In the data rows, 128 means zero.
Here are some points:
[143 156 129 138 110  77 121  78 107 108  92 144]
[165 117 159 151  90 176 140 107  82 165 173 132]
[145 155 172  69 120 113 171  17 140 169  82 103]
[157 116 145 169  80 157 172 197 152 160 147 111]
[167 148 226 134  74 170 204 126 144 190 126 120]
[148  95 123 113 128 103 128 177 158 154 186 133]
[103 116  99 134 170 132 174 102  96 138  98 139]
[141 144 169  97 112 137 175  59 131 146  94 130]
[140 149 119 140 148  84  73 142 132  88 129 110]
[129  90  98 150  88 153  60 104 122  91 156 141]
[ 93 124  99 149 147 141 157 148 118 149 130 162]
[114 155  96 141 139 152 115 169 128 137 154 131]
[132 182 140 184 150 102  86 189 146 146 235 111]
[117 161 114  92 102 130 140 150 133 140  91 152]
[144 109 167 125 136 102 203 153 137 132 167 139]
[173 145 126  99 122 102 142 140 145 117 139 157]
[ 95 119 155 143 107 153 162  88  84 139 124 127]
[102 107 150 121 121 114 151  90 137 130  61 130]
[125  94 186 155  82 109 169 142 154 157 140 102]
[120 114 121 172 111 175 177 139  93 134 162 134]
[130 146 141 174 117 135 149  94  99 150  98 117]
[111 120  92 135 117 140 136 147 122 105 133 171]
[126 130  96 196 157 126 112  79  50 136 138 103]
[ 84  97  90 112 162 125  84 134 112  87 145 173]
[119  92 103 183 132 103 129  85  93  86 154 101]
[114 109 126  89  75 114 111 139 156 118  99 138]
[ 84 109  98 149 151 141  84 100 100  84 144 160]
[ 81 127 114 116 136  94 121 101 138  78 117 135]
[113 139 112 124 112 107 116  97 123 126 121 130]
[146 124 132 119  56 179 130  47  82 176 108 139]
[132 145 143 151 100 109 118 110 113 153  93  99]
25 more points follow, each with its number after it:
[100 170 119 159 136  83 100 106 134 107 144 107] 0
[212 155 174  81  70  97  92 109 163 162 145 118] 1
[126 100 141  97 103 210 183  45  86 149  75 136] 2
[ 92 106 157 149 170 158 104  92  98  89 136  95] 3
[134 147  98 188 162 167 136 208 121 143 163 100] 4
[137 154 108 138  74 160 111 169 184 108 167 178] 5
[112 122 141 132 172 112 150 126 100 141 109 153] 6
[129 133 101 156 139 116  95 237 184 109 191 104] 7
[115 149 159  87 140 140 115 126 133 160 131 132] 8
[189 150 164 129 155 102 120 136 156 161 105 119] 9
[128 156 114  87 207   0  62  79 161  52 168 126] 10
[103 138 154  97  60 137 128  75 143 134 136 157] 11
[143 169  94 131 150 113 111 132 168 120 125 149] 12
[133 171 139 108 129 110  61  71 166  96  72 121] 13
[140 121 149  96 112 173 135 147 148 166 130 118] 14
[132 129 115  87 169  83  69 114 149 103  73 177] 15
[170 118 119 156 154  99 142  99 108 123  96  76] 16
[ 87 122  79  75 146 120  79 138 163  50 130 176] 17
[161 143 166 109 142 106 149 124 178 142 128 105] 18
[144 149  44 113 199  81  95 197 118  86 178 160] 19
[111 151 110  49 128 131 170  83 125 164  82 145] 20
[137 142 142 172 205 105 159 128 104 132 113 104] 21
[106 141 100 154  67 151 153  81  95 162 116 133] 22
[183 152 168 118  98 141 118 152 123 129 118  90] 23
[109 124 133 138 169 156 109 192 119 132 135 113] 24
Which three of these numbered points are nearest to each point below, looking only along the 5 directions in which the first points spread most? Their numbers follow each, nearest first.
[143 103 161 139 102 171 128 106  73 127  78  71] > 22 11 16
[121  95  78 147  93 182 108 118  83 156  98 130] > 22 3 11
[145 146 178 131 101 131 159  56 135 160  98 172] > 11 20 22
[ 92 106  30 163 183 111  36 233 142  66 193 137] > 19 7 17
[170 131 146 123  75 108 121 122 122 182 119  93] > 23 9 8
[100  93 116 122 153 165 154 178 107 121 136 132] > 24 6 4
[137  82 142 139 150 125 137 112  91 109  94  93] > 6 3 16
[116 114 173 150 113 149 114 131 147 137 169  56] > 23 9 8
[158  82 155 150  89 152 181 127 125 169 130 123] > 14 22 8
[100 143 132 110 173  95 119 203 209 104 170 117] > 7 19 12
[142 160 160 146 130  87 144 146  99 149 148 128] > 9 18 16
[ 99 130 122 115 139  60  59  87 131  65 139 159] > 15 0 13
[120 115  86 144 158 174 113  91  94 102  88 108] > 3 22 6
